Rows are one point carried round by a steady rotation, each followed by how many ticks it has turned.
The counts run from 0 to 116.
.02 -.08 -.07 -.23 .01 -.27 -.05 .05 .27 -.20 .04 -.25 -.26 .04 -.22 -.12 .08 .26 -.23 .07 -.03 .16 -.10 -.10 .17 -.26 .10 -.18 .09 -.13 -.22 .17 .14
87
-.03 -.15 -.14 .02 .03 -.18 .18 .25 -.09 -.11 -.05 -.02 .18 -.20 .17 .25 .05 .11 -.42 .08 -.07 .03 .12 -.21 .01 -.13 -.38 -.09 .21 -.23 -.08 -.15 .06
110
.35 -.15 -.10 .00 -.16 .03 -.25 -.08 -.37 -.10 .05 -.01 -.10 -.21 -.04 -.13 .38 -.07 .29 .24 .06 -.07 -.06 -.05 .05 -.02 .01 .02 -.04 .16 .11 .20 .12
77
-.10 -.06 .18 .07 .06 -.12 .20 .14 .15 -.10 .04 -.31 -.14 .25 -.03 -.17 -.16 .12 -.39 -.16 .11 .02 .12 -.27 -.11 -.19 .11 -.01 .09 -.17 -.10 -.02 -.28
20
.00 -.11 -.04 .01 -.10 -.13 .05 .15 .04 -.03 -.04 .24 .24 -.09 -.34 .29 .12 .07 .17 -.07 .27 -.21 .17 -.04 -.17 .27 -.09 .16 .07 .06 .00 .36 -.07
51
.01 .20 .23 .20 -.07 .09 -.08 .13 .21 -.03 -.04 .10 .16 -.07 -.21 .18 -.15 .06 .19 -.07 .44 -.12 .08 .10 .11 .29 -.02 -.01 .13 .06 -.13 .26 .06
52
.17 -.25 .16 -.04 .03 -.30 .20 .04 -.20 -.12 .19 .23 .21 .00 .14 -.19 .20 -.20 .02 .22 -.13 .28 -.11 -.05 -.21 -.14 -.09 -.02 .23 .07 .19 .01 -.19
104
-.01 .12 .58 -.05 -.03 .13 .10 .32 -.08 -.29 -.02 -.05 -.06 .24 -.03 -.08 .33 -.10 -.06 -.01 .15 .12 .05 -.10 .04 -.13 -.08 -.05 .22 .01 .25 .12 .19
12
-.07 .15 -.25 -.24 -.26 -.05 -.11 -.25 -.14 .18 .15 -.06 .01 -.28 -.11 -.04 .06 -.01 .09 .11 -.37 -.04 -.12 .27 -.11 .02 .07 -.16 .10 -.14 .01 .07 .00
63
.24 -.02 .26 .28 .05 -.07 .02 -.06 -.14 -.02 .15 .35 .08 .08 -.10 -.05 .17 .06 .18 -.43 -.14 .04 .20 -.17 -.16 .16 .09 .00 .01 .18 -.06 -.21 -.16
32
-.10 -.05 .05 -.02 -.11 .00 .14 -.10 .28 .14 -.19 .08 -.24 -.04 -.10 .11 -.10 .39 -.24 -.35 .04 -.30 .14 -.12 -.08 .22 -.02 -.02 -.12 -.14 -.15 .10 .04
47
-.04 .07 .21 .14 .18 -.21 -.01 .03 .06 .07 .10 .13 -.13 .11 .17 .11 .12 .01 .01 -.03 -.01 .12 .12 .05 -.55 -.29 -.18 .25 .27 -.19 -.10 .12 .15
112
.15 -.06 -.06 .06 .07 -.25 .18 -.14 -.06 .16 .20 -.04 -.27 .08 .43 -.19 .00 -.04 -.21 .09 -.27 .21 -.11 -.20 -.14 -.12 .03 .01 .05 -.04 -.17 -.11 -.13
108
-.13 -.14 .04 -.05 -.23 .08 .23 .08 -.04 .22 -.16 -.02 .11 -.16 .11 .11 -.32 .06 -.25 -.01 .11 -.25 -.02 .02 -.36 .03 -.23 -.08 .35 -.07 .13 -.10 -.14
43
.03 -.07 .07 .11 .33 .09 -.26 .11 -.31 -.05 .18 .10 .04 .20 .16 -.02 .16 .02 .05 .14 .06 -.20 -.13 .20 -.11 -.33 -.22 .24 .25 -.18 .07 .01 .02
4
-.06 .11 .27 .15 -.14 -.04 .00 .08 .13 -.14 -.09 -.15 .22 .08 -.12 .01 .25 .18 -.20 -.26 -.04 -.07 .27 .05 -.04 -.08 -.21 .26 .40 -.20 -.29 -.04 .02
25
-.01 .12 .28 .10 .27 -.14 .05 -.06 -.12 .19 -.13 -.02 -.07 .36 -.15 .04 .10 .16 -.04 -.07 -.21 -.04 -.28 .11 -.37 -.01 -.03 .20 .09 .26 -.20 -.03 -.07
27
-.11 -.05 .02 .19 -.10 -.02 .12 .05 -.16 -.08 -.18 .00 .29 .14 -.04 .05 .06 -.09 -.32 -.04 .03 -.37 -.14 -.03 .02 .22 -.02 .03 .02 .38 -.27 -.03 -.17
29
.09 -.25 .28 .15 -.05 -.22 .10 .12 .12 -.17 .08 .20 .24 .03 .00 -.24 .06 -.12 -.25 .06 .26 .30 -.03 -.17 -.09 -.12 -.05 -.14 .21 .01 .01 .06 -.18
105
.19 -.11 .01 -.15 .01 -.27 -.12 -.09 .20 -.16 .27 -.04 -.27 .01 -.09 -.30 .23 .12 .09 .01 -.16 .26 .03 -.13 -.01 -.21 .27 -.11 .01 -.29 -.18 .18 .17
86
.17 .42 .48 .01 .12 .02 .00 .04 -.04 -.11 .10 -.10 -.15 .26 .05 -.05 .16 -.26 -.02 .08 -.01 .17 -.04 -.10 -.14 -.06 .04 .00 .16 .06 -.05 .17 .07
13
.17 .13 .33 -.17 .08 .23 -.25 .11 -.17 .03 -.09 -.09 -.16 .06 .09 -.32 -.06 .07 .07 -.01 .06 .17 -.28 .12 .08 -.15 .06 -.24 -.08 .04 .19 .06 .18
80
-.02 -.15 -.20 -.03 .01 -.15 -.21 -.02 .04 -.13 .12 -.16 .00 .09 -.02 -.08 .08 .02 -.53 .10 -.05 -.18 -.12 -.07 .35 -.18 -.30 .11 .13 .02 -.12 .19 -.01
2
-.07 .23 .31 .06 -.05 .04 -.15 .18 -.30 -.12 .09 .11 .19 .14 .31 .02 .30 -.09 .14 .09 .11 .21 .21 .06 -.08 -.04 -.01 .02 -.04 .09 -.26 -.01 .25
98
.02 .15 .21 .10 .08 .14 -.07 .09 -.35 .06 .03 -.11 -.30 .27 .37 -.11 .16 .09 -.15 -.06 -.03 -.19 -.08 -.15 .25 -.05 -.08 .15 -.10 .02 -.04 -.10 .15
8
-.10 -.14 .04 .12 .10 -.16 .12 -.11 -.25 .05 -.03 .01 .07 .34 -.20 -.03 .08 -.01 -.24 -.09 -.07 -.22 -.09 -.13 -.24 .14 .04 .16 -.08 .38 -.25 .10 -.23
28
.00 -.06 .09 .20 .29 -.36 .02 -.13 .14 .02 -.04 -.05 -.10 .09 -.03 .05 .23 -.01 -.18 .01 .02 .06 .03 -.12 -.49 -.08 .01 .27 .10 -.02 -.28 .31 .05
113
-.10 .27 .32 .07 -.04 .04 .19 .32 .06 .02 -.09 .03 -.10 .05 -.12 .16 -.10 .21 -.25 -.34 -.02 .17 .03 -.22 .05 .17 -.14 -.18 -.04 .35 .05 -.18 -.10
34
.16 -.08 -.21 .03 .06 -.29 -.10 -.20 .08 .02 .24 -.06 -.35 .15 -.08 -.18 .21 .07 -.28 .15 -.09 -.06 -.15 -.08 .16 -.19 -.16 .17 .09 -.04 -.04 .23 -.13
1
.06 -.21 -.15 -.10 .03 -.18 -.14 -.02 -.21 -.10 .30 -.05 .06 .12 .13 -.08 .03 -.13 .12 .47 -.03 .00 -.17 .23 -.19 -.28 -.08 .15 .22 -.01 -.33 .15 -.02
90
.08 -.09 -.10 -.07 .30 .05 -.42 .18 -.01 -.01 .24 .26 -.26 -.06 -.09 .12 .23 .23 .28 -.19 .07 .10 -.02 .19 -.09 -.12 .01 -.04 -.12 -.12 -.05 .03 .17
72
.27 -.27 .03 -.05 -.19 .08 -.43 .02 -.08 -.13 .01 -.09 .02 -.27 -.18 -.33 .25 -.05 .13 .04 .26 -.02 .15 -.12 .14 -.08 .01 -.05 .13 .01 .19 .21 .19
78
-.06 .36 .29 -.10 -.11 .06 .24 .29 -.18 .20 .14 .08 -.18 .08 .18 .26 -.18 -.08 -.08 -.18 -.16 .10 .06 -.12 -.08 .20 -.15 -.10 .05 .36 .07 -.11 -.17
35
-.22 .11 -.09 -.07 -.16 .02 -.09 .07 .16 .11 -.11 -.23 -.12 -.30 -.22 -.03 .00 .11 -.03 -.11 .29 .25 .12 -.11 -.09 .14 .24 -.29 -.23 .06 -.07 .18 -.13
60
.05 .08 .11 -.05 .22 -.12 -.37 -.09 -.21 .04 .09 -.09 -.04 .27 .25 -.26 .01 .20 -.08 -.13 -.12 .01 -.20 .08 .16 -.19 -.03 .20 -.07 .09 -.38 .03 .20
94
.14 .03 -.25 .03 .07 -.13 .01 -.23 .05 .35 -.10 -.17 -.02 -.16 -.13 .03 -.21 .00 -.22 -.23 -.22 .17 -.37 -.09 -.37 .02 .07 -.17 .23 .11 -.01 -.03 -.14
41
.04 -.04 -.05 .25 .09 .04 .09 -.07 .05 .20 -.07 .15 .01 -.12 .00 .16 .00 .19 .16 -.10 .14 -.08 .03 .14 -.56 .11 .18 -.09 .10 -.34 -.20 -.09 .00
45
.03 -.23 -.14 -.33 -.07 -.04 -.07 .04 -.16 -.07 .14 -.13 -.02 -.10 -.01 -.32 -.05 -.13 -.17 .18 .05 -.03 -.22 -.22 -.04 -.04 .27 -.30 -.21 .08 .00 .21 .05
82
-.11 .25 -.04 -.19 -.11 -.04 .04 .04 .13 .16 -.16 .04 -.08 -.06 .03 .35 -.21 .21 -.15 -.27 -.17 -.35 .03 .01 -.04 .27 -.13 -.10 .00 -.05 -.19 .06 .23
48
.11 .12 .25 .16 .04 -.15 .20 .00 .11 .20 -.03 -.02 -.27 .23 .42 -.15 -.09 .03 -.15 .09 .00 .29 -.24 -.09 .00 -.14 .00 -.17 .12 -.02 -.09 -.25 -.12
107
.01 .01 .20 .14 .07 .01 .04 .34 -.22 -.40 .03 -.05 .14 -.04 -.16 .08 .47 .06 -.17 .03 .01 -.03 .10 -.22 .14 -.08 -.17 -.13 .07 .02 .20 .00 .26
11
.00 -.19 -.09 -.17 .15 .06 -.39 .18 .12 -.05 .17 .13 -.37 .05 -.31 -.04 .18 .23 .07 -.19 .21 .06 -.01 -.10 -.08 -.10 -.02 .07 -.23 .16 .05 .20 .04
73
-.02 .06 -.05 -.14 .00 .22 -.38 .04 -.07 -.05 .24 .34 -.01 -.05 .05 .13 .03 .13 .23 -.12 .02 -.16 .03 .23 .11 -.04 -.22 -.02 .03 -.29 -.17 -.08 .22
71
-.25 -.09 .29 -.05 -.23 -.02 -.09 .33 -.36 -.21 .04 .15 .16 .07 .16 -.11 .15 .00 -.16 .14 .18 .02 .26 -.06 .06 -.13 -.22 .10 -.01 .16 -.11 .00 .18
97
.01 .04 .02 .31 .07 -.27 .19 -.06 .22 .04 -.31 -.22 -.17 .05 -.01 .14 .18 .15 -.38 .02 .13 -.10 -.15 -.13 -.06 .10 -.16 .16 .02 .14 -.29 .28 .06
114
-.04 .04 .16 .31 .10 .10 -.13 .12 -.06 -.05 -.09 -.16 -.22 .18 .12 -.13 .19 .16 -.32 -.02 .29 -.06 -.08 -.15 .27 -.05 -.07 .09 -.22 .06 -.12 .02 .13
7
.03 .06 .22 .33 -.21 .17 .13 .13 -.30 -.03 -.08 .13 .25 .09 .16 .14 .11 .01 -.07 -.02 .07 -.26 -.07 .11 .06 .16 -.14 -.06 .06 .19 -.23 -.25 -.12
30
